One hidden turn or mirror swaps the rows below in pairs. Which row is each named row swapped with?
The rows were stretched afterwards, more along some directions than others.
q581: [-10   4 -13 -15  -3  -3 -12  -7 -12  36   2 -10   0   4   3  -4]
q130: [ -7  -7  -1  -2  11  11 -13  11  11  23   1 -16   0 -13   0 -11]
q737: [  5  -9   4   0  13  10  -1 -19  -8   2  -8 -21  -2  -6   2   4]
q621: [ -1  27  -3 -11  -6 -21 -24  -4 -11   8   9  13  -4  15  -5  -6]
q331: [  4 -22   8  -5  12  26  10   0  11   5 -11 -13   4  -3   6  -6]
q848: [  1  -3  -5  -9  -7 -14   1  11   0   4  -1  10  -8  -1 -13   4]
q962: [  5  17   2 -11  -2 -17 -20  -3  -4   0   4   9  -7  -2 -10  -2]
q710: [-16  16  -8   7  -6  -8  -2   4  -9  13   5   7  -1  13   0  -5]
q70: [ -4   1  -4  -3   4   2   7 -21 -25  10 -10 -16   4  15  10   7]
q585: [  9 -12   2   6   6  12  16 -21 -10 -10 -16 -24   3   0   0   4]
q983: [  4 -36   3  -7  12  22  13   8  13  20 -20 -25   2 -16   2   7]
q533: [-10  18  -3  28 -10  -7   4   7  -3 -24  13  15  -2   2 -10   1]
q519: [ 17  -6  16 -24  12  -6   6   9  15 -11  -6   9   4   5   0   3]
q521: [  6  -9   6  27   5  24  14   3   6 -23   3  -7   7   5   4  -1]
q720: [ -6   4 -10   3  -7  -1  -8   8   3   6   5   2   0   1  -5  -6]
q31: [ 7 -2  5 -8 10 15 -6 -3 -3 -1 -6  2  3  8 10 -7]
q681: [-5  5  8 -2  2  0  1 14 13  8  0  8  6 -6 -5 -1]
q197: [  3 -10   6 -13  13  11   4 -20 -15  13 -15 -17   4  12  11   3]
q819: [  3 -14   1 -15   8 -11   4  -7  14  -8 -15  -2   1  -8  -3  15]
q268: [  0  11  -1  25  -8   1   3  11  -1 -18  11  12   5   8  -9   3]
q261: [  4   8   4   3  -2 -15  -5 -15   2 -26   6   8   2   7  -3  12]
q889: [  1 -12   2 -13  11  10  -4  11   4  20  -3 -11  -6 -12 -10 -10]
q243: [  8 -10  -3   9  10  19  -7  -6   7 -13   5 -11  -7  -8  -4  -9]
q540: [ -3  -5  -2  26   0  15  -8  -5   0 -13   4 -10  -4 -25  -4   0]
q386: [ -3  18  -4  13 -10 -12   2  20  13 -15   5  26   6  -5 -10   6]
q431: [ 13 -30  10  -6  12  19   4 -16   7  -5 -18 -32   6  -8   0   6]
q302: [ -4   9  -5 -11  -6 -12   1  -6 -12  -1  -8  16   8  23   7   7]
q991: [  3  11   4  -3  -4 -21  -6  31  23  -7   8  32   3  -6  -9   3]
q652: [ -1  24  -4   1  -6 -24 -16  -5  -7  -5  11   9  -6   5 -12   2]
q50: [ -1  11  -1  16  -6 -10  -3  -8   0 -34  10  10  -6   8  -4   9]
q226: [ 11 -24  11   7  13  12  -4 -11  13 -30 -10 -15  -7 -25  -4  12]
q287: [ -4  -8  -2  11   4  20  -9  -1  -2  12   1 -11  -7 -14  -4 -11]
q409: [ 10 -12  -1 -19   1  -7  -3 -10  -1   3 -10  -7   6  -2   4  13]
q434: [  5  25  -1  -7  -5 -19  -7 -14  -5  -5   2   4   3  15   3  -1]
q915: [ 0  7  0 -9 -4 -6 -4 23 17 12  7 12 -3  5 -5 -5]
q888: [  6 -25   4  11   7  22  15  10  10  -4  -6  -4   6 -12   3   5]
q843: [ 15 -15  12   6  16   9 -10  -6  14 -29   0 -11  -4 -21  -8   3]
q926: [  5 -18   3 -27  16   4   2  -1   6  24 -16 -13   0  -5  13   4]
q5: [ 10   0  13   0  -2 -12  -5  12  28 -23   0  18   5 -11  -7   9]
q573: [ -6  -5   0  12  -7  15  -1   2   2   5  10  -1  -4   1 -10 -10]
q65: [ 10  15  13 -14   3  -4  -6  -5  12  -8   7   4   6  26   5  -8]
q380: [-11   7 -15  32  -7  23  -9   6 -12  10  17 -13   0  -6  -6 -13]
q312: [ 9 -2 12 -1  9  4 -5  6 17 -5 -4  3  9 -9  4  6]
q524: [ -1  -9  -8  30   2  29  14   5   0 -10  -3 -10   7 -12   2   2]

Swapped with q331: q720
Swapped with q681: q380
Swapped with q926: q848
Swapped with q581: q889

